In the data rows, 128 means zero.
Here are some points:
c(194, 138, 123, 122, 116, 166, 123, 127)
c(118, 135, 107, 070, 117, 146, 122, 142)
c(122, 150, 068, 074, 144, 137, 181, 143)
c(106, 142, 135, 060, 086, 141, 094, 171)
c(126, 186, 134, 180, 104, 062, 066, 081)
c(161, 121, 145, 130, 116, 155, 128, 151)
c(139, 090, 127, 065, 113, 220, 179, 207)
c(138, 100, 147, 151, 142, 131, 132, 123)
c(125, 084, 167, 164, 137, 140, 146, 138)
c(140, 141, 075, 153, 120, 153, 130, 098)
c(147, 163, 122, 115, 136, 106, 145, 126)
c(139, 105, 124, 180, 135, 124, 115, 107)
c(120, 132, 144, 165, 125, 105, 112, 107)
c(085, 045, 144, 077, 161, 219, 217, 186)
c(107, 132, 088, 134, 144, 123, 104, 087)
c(109, 062, 145, 148, 131, 176, 133, 133)
c(128, 166, 124, 141, 101, 078, 076, 097)
c(126, 138, 163, 199, 126, 081, 115, 078)
c(124, 145, 136, 148, 146, 113, 159, 125)
c(105, 108, 150, 104, 123, 185, 147, 134)
c(143, 166, 096, 109, 134, 116, 107, 110)
c(103, 092, 170, 178, 149, 116, 159, 131)
c(132, 179, 093, 124, 146, 081, 134, 105)
c(147, 114, 027, 103, 160, 173, 153, 118)
c(146, 144, 107, 115, 125, 105, 133, 145)
c(134, 099, 140, 159, 139, 121, 153, 127)
c(136, 116, 103, 118, 102, 186, 079, 119)
c(077, 069, 179, 123, 153, 135, 193, 175)
c(107, 148, 158, 174, 155, 091, 139, 091)
c(088, 113, 166, 111, 109, 124, 116, 148)
c(165, 163, 048, 142, 145, 107, 085, 078)
c(112, 163, 137, 157, 102, 090, 070, 092)
c(197, 132, 107, 128, 119, 171, 116, 119)
c(121, 107, 118, 107, 146, 161, 167, 163)
c(121, 161, 135, 156, 114, 099, 079, 067)
c(112, 093, 088, 091, 142, 169, 126, 134)
c(079, 085, 157, 128, 169, 099, 193, 143)
c(197, 156, 094, 146, 107, 132, 073, 108)
c(090, 129, 161, 157, 134, 088, 116, 099)
c(127, 118, 116, 155, 111, 149, 110, 128)
c(109, 155, 170, 171, 140, 091, 129, 088)
c(136, 177, 033, 077, 144, 097, 132, 115)
c(110, 132, 085, 055, 147, 103, 171, 182)
c(135, 094, 111, 118, 137, 189, 127, 119)
c(101, 138, 152, 157, 124, 095, 115, 092)
c(145, 108, 110, 055, 120, 210, 173, 195)
c(140, 095, 135, 145, 137, 163, 163, 123)
c(098, 100, 139, 086, 130, 121, 133, 167)
c(165, 148, 069, 135, 107, 142, 116, 122)
c(117, 178, 091, 124, 150, 059, 121, 091)
c(126, 128, 152, 122, 112, 103, 101, 132)
c(118, 097, 091, 178, 160, 118, 135, 102)
c(120, 134, 093, 120, 145, 084, 131, 124)
c(129, 149, 136, 081, 106, 126, 122, 151)
c(153, 130, 069, 091, 136, 146, 128, 154)
c(115, 133, 141, 139, 120, 106, 114, 120)
c(143, 122, 115, 160, 141, 121, 116, 109)
c(111, 109, 158, 216, 152, 095, 137, 089)
c(101, 127, 174, 155, 137, 135, 151, 127)
c(077, 087, 154, 064, 131, 155, 179, 188)
c(109, 060, 185, 126, 132, 174, 148, 169)
c(089, 094, 153, 087, 123, 160, 185, 177)
c(156, 100, 121, 074, 120, 186, 152, 201)
c(138, 106, 119, 134, 139, 162, 144, 136)
c(156, 145, 116, 165, 133, 124, 123, 095)
c(148, 152, 086, 182, 149, 093, 114, 084)
c(117, 147, 138, 117, 086, 105, 083, 121)
c(123, 140, 139, 121, 103, 112, 102, 110)
c(146, 116, 166, 178, 111, 152, 106, 105)
c(115, 113, 145, 169, 124, 101, 091, 094)
c(088, 071, 188, 127, 131, 151, 179, 171)
c(116, 129, 147, 114, 122, 120, 144, 153)
c(143, 129, 132, 076, 101, 181, 122, 167)
c(108, 115, 158, 159, 115, 140, 114, 114)
c(135, 150, 092, 117, 124, 127, 104, 113)
c(139, 142, 130, 164, 138, 116, 131, 111)
c(142, 116, 137, 131, 124, 153, 103, 106)
c(087, 071, 161, 189, 157, 125, 144, 129)
c(138, 105, 129, 147, 141, 146, 105, 094)
c(125, 146, 052, 121, 132, 148, 150, 095)
c(131, 118, 128, 117, 099, 158, 112, 152)
c(081, 132, 176, 128, 130, 117, 149, 129)
c(146, 157, 111, 126, 100, 108, 079, 104)
c(160, 161, 098, 097, 101, 124, 083, 131)
c(099, 107, 160, 123, 113, 143, 122, 152)
c(153, 117, 096, 066, 126, 192, 146, 185)
c(121, 082, 155, 121, 111, 188, 127, 152)
c(154, 128, 100, 092, 114, 170, 121, 150)
c(132, 153, 081, 091, 141, 140, 156, 119)
c(146, 139, 097, 128, 138, 145, 142, 120)
c(089, 125, 146, 165, 131, 111, 130, 098)
c(123, 133, 180, 123, 117, 116, 115, 137)
Here are 16 more points, each followed by its number:
c(172, 162, 098, 123, 092, 124, 069, 121) 0
c(113, 146, 109, 058, 141, 098, 168, 173) 1
c(098, 114, 094, 046, 141, 116, 193, 198) 2
c(111, 079, 132, 124, 167, 175, 185, 139) 3
c(118, 179, 106, 096, 127, 108, 124, 126) 4
c(084, 121, 152, 127, 134, 100, 132, 128) 5
c(083, 103, 170, 116, 132, 130, 169, 174) 6
c(069, 091, 173, 166, 147, 100, 165, 138) 7
c(199, 146, 119, 115, 111, 169, 117, 127) 8
c(129, 131, 122, 095, 108, 141, 104, 133) 9
c(134, 176, 067, 110, 145, 113, 138, 088) 10
c(112, 135, 150, 110, 108, 151, 118, 125) 11
c(093, 142, 096, 051, 155, 100, 173, 175) 12
c(116, 084, 168, 110, 131, 179, 176, 180) 13
c(133, 122, 134, 109, 120, 133, 153, 173) 14
c(107, 134, 108, 101, 150, 109, 137, 122) 15
Which of these numbered points is nearest to each point below, ignoring the direction in which the first points spread most? Its number follows each.
c(108, 128, 160, 106, 112, 167, 143, 143) > 11
c(133, 191, 091, 107, 131, 085, 089, 096) > 4
c(129, 091, 135, 072, 124, 169, 197, 230) > 14
c(146, 194, 062, 125, 145, 095, 122, 070) > 10
c(076, 106, 138, 107, 151, 103, 150, 146) > 5
c(129, 168, 100, 084, 138, 071, 129, 133) > 1
c(100, 118, 101, 093, 153, 122, 138, 134) > 15
c(144, 153, 119, 031, 111, 145, 147, 190) > 4
c(103, 069, 135, 105, 160, 204, 198, 155) > 3
c(209, 148, 125, 140, 103, 164, 098, 104) > 8
c(188, 137, 121, 132, 115, 157, 118, 121) > 8
c(119, 185, 105, 182, 151, 028, 085, 057) > 15
c(136, 147, 113, 119, 109, 117, 078, 108) > 9
c(092, 124, 157, 166, 140, 094, 144, 113) > 6
c(086, 128, 176, 237, 148, 053, 122, 053) > 7
c(066, 103, 180, 184, 152, 096, 167, 109) > 7
c(128, 194, 092, 131, 123, 085, 109, 085) > 4
c(172, 174, 090, 130, 095, 098, 054, 096) > 0
c(129, 110, 165, 153, 127, 135, 139, 132) > 13
c(103, 129, 169, 138, 102, 093, 145, 160) > 6
c(126, 173, 059, 109, 143, 103, 138, 091) > 10
c(119, 109, 193, 150, 124, 075, 112, 134) > 6
c(121, 200, 090, 142, 130, 073, 087, 078) > 4
c(072, 068, 193, 144, 150, 135, 189, 180) > 7
c(097, 073, 129, 130, 160, 191, 177, 128) > 3
c(119, 118, 122, 047, 124, 159, 161, 199) > 4
c(200, 148, 098, 138, 110, 157, 102, 094) > 8
c(130, 077, 182, 134, 133, 153, 145, 159) > 13
c(136, 137, 108, 066, 123, 126, 141, 158) > 4
c(124, 150, 147, 142, 110, 144, 096, 095) > 11
c(121, 163, 127, 097, 136, 066, 135, 131) > 1
c(122, 172, 124, 115, 137, 045, 117, 117) > 1
c(097, 127, 097, 047, 153, 113, 168, 182) > 12
c(102, 158, 081, 114, 161, 070, 128, 119) > 12
c(109, 115, 168, 120, 137, 123, 174, 170) > 6
c(141, 170, 076, 111, 146, 110, 147, 105) > 10
c(107, 078, 160, 132, 118, 190, 161, 181) > 13
c(104, 103, 127, 175, 169, 115, 151, 094) > 3
c(110, 161, 132, 093, 132, 061, 120, 145) > 1
c(130, 126, 163, 194, 122, 103, 085, 093) > 13
c(152, 222, 041, 157, 130, 066, 064, 034) > 10
c(107, 132, 093, 127, 142, 122, 107, 100) > 15
c(125, 171, 151, 133, 111, 124, 103, 092) > 11
c(148, 146, 121, 110, 110, 131, 101, 125) > 9
c(112, 171, 140, 113, 136, 054, 124, 125) > 1
c(089, 088, 152, 104, 119, 143, 134, 163) > 5
c(162, 135, 109, 081, 101, 165, 112, 180) > 0
c(072, 091, 195, 168, 141, 110, 167, 137) > 7
c(126, 152, 146, 125, 112, 149, 116, 105) > 11
c(068, 114, 178, 181, 144, 096, 155, 113) > 7
c(090, 117, 117, 066, 160, 105, 172, 175) > 12
c(182, 130, 109, 135, 126, 154, 129, 112) > 8
c(106, 122, 106, 098, 144, 146, 185, 154) > 15
c(141, 141, 150, 122, 107, 083, 124, 145) > 14
c(094, 096, 155, 110, 117, 127, 124, 146) > 5
c(189, 109, 114, 106, 113, 184, 142, 148) > 8
c(126, 134, 147, 091, 105, 130, 153, 185) > 14
c(101, 135, 151, 147, 130, 102, 106, 101) > 5
c(107, 110, 160, 133, 150, 093, 189, 156) > 6
c(120, 119, 097, 097, 131, 128, 140, 145) > 15
c(081, 066, 180, 148, 158, 144, 176, 149) > 7
c(133, 102, 163, 176, 136, 119, 138, 122) > 13
c(132, 131, 166, 179, 120, 089, 090, 096) > 13
c(124, 111, 117, 193, 160, 136, 119, 051) > 3
c(186, 150, 094, 119, 102, 152, 085, 138) > 0
c(130, 148, 140, 068, 143, 112, 177, 168) > 1
c(085, 126, 153, 138, 130, 121, 132, 103) > 5
c(095, 117, 174, 199, 153, 078, 145, 099) > 7
c(136, 155, 110, 062, 116, 111, 122, 156) > 4
c(176, 115, 030, 105, 163, 172, 148, 120) > 10
c(144, 153, 117, 138, 108, 090, 076, 101) > 9
c(138, 153, 116, 121, 106, 116, 099, 108) > 9
c(199, 192, 083, 145, 103, 094, 049, 077) > 0
c(120, 072, 187, 129, 130, 162, 146, 161) > 13
c(079, 116, 162, 109, 136, 114, 149, 150) > 5
c(096, 117, 138, 044, 136, 100, 147, 202) > 1
c(152, 143, 132, 128, 139, 127, 143, 157) > 14
c(137, 163, 125, 116, 099, 095, 083, 106) > 9
c(117, 135, 080, 093, 147, 085, 150, 145) > 2
c(192, 163, 090, 209, 126, 115, 067, 035) > 8
c(093, 115, 101, 038, 142, 121, 196, 199) > 2
c(126, 152, 144, 124, 128, 090, 138, 142) > 14
c(152, 165, 125, 131, 125, 110, 119, 122) > 14
c(142, 171, 068, 097, 147, 109, 145, 115) > 10
c(080, 093, 153, 147, 167, 098, 174, 129) > 7
c(091, 101, 085, 121, 156, 134, 155, 133) > 15
c(153, 158, 110, 091, 093, 137, 085, 149) > 0
c(111, 090, 160, 159, 124, 158, 145, 135) > 13
c(119, 122, 117, 081, 120, 124, 109, 147) > 9
c(131, 133, 147, 097, 112, 105, 132, 161) > 14
c(113, 154, 119, 158, 151, 073, 102, 079) > 15
c(091, 109, 106, 181, 150, 111, 133, 092) > 3
c(098, 144, 155, 170, 119, 080, 089, 081) > 5
c(114, 152, 155, 133, 114, 103, 101, 114) > 11
c(091, 107, 158, 118, 129, 129, 175, 162) > 6
c(116, 151, 109, 085, 141, 080, 148, 148) > 1
c(142, 101, 039, 101, 164, 170, 166, 134) > 10
c(151, 136, 085, 078, 116, 151, 111, 154) > 0
c(117, 161, 103, 074, 143, 139, 168, 142) > 4
c(111, 102, 167, 169, 133, 131, 146, 118) > 13
c(162, 138, 094, 096, 113, 153, 103, 133) > 0
c(114, 133, 094, 092, 142, 095, 147, 149) > 2
c(118, 141, 077, 064, 150, 104, 161, 163) > 2
c(118, 149, 085, 124, 159, 063, 123, 100) > 15
c(145, 125, 040, 136, 149, 152, 134, 100) > 10
c(102, 107, 110, 110, 144, 130, 174, 160) > 15
c(106, 060, 185, 098, 134, 187, 179, 192) > 13
c(151, 128, 038, 143, 155, 139, 128, 082) > 10
c(144, 151, 128, 109, 118, 128, 097, 107) > 9
c(139, 173, 113, 065, 106, 103, 097, 154) > 4
c(089, 112, 135, 011, 133, 125, 187, 227) > 1
c(123, 090, 193, 151, 131, 142, 141, 140) > 13
c(104, 159, 099, 208, 173, 062, 111, 037) > 3
c(110, 122, 119, 077, 117, 122, 111, 150) > 9
c(163, 167, 066, 094, 118, 146, 133, 116) > 10
c(107, 103, 134, 158, 159, 120, 151, 105) > 3
c(125, 117, 099, 124, 137, 127, 128, 130) > 15
c(131, 171, 099, 173, 149, 075, 129, 071) > 15
c(096, 120, 153, 203, 156, 083, 129, 086) > 7
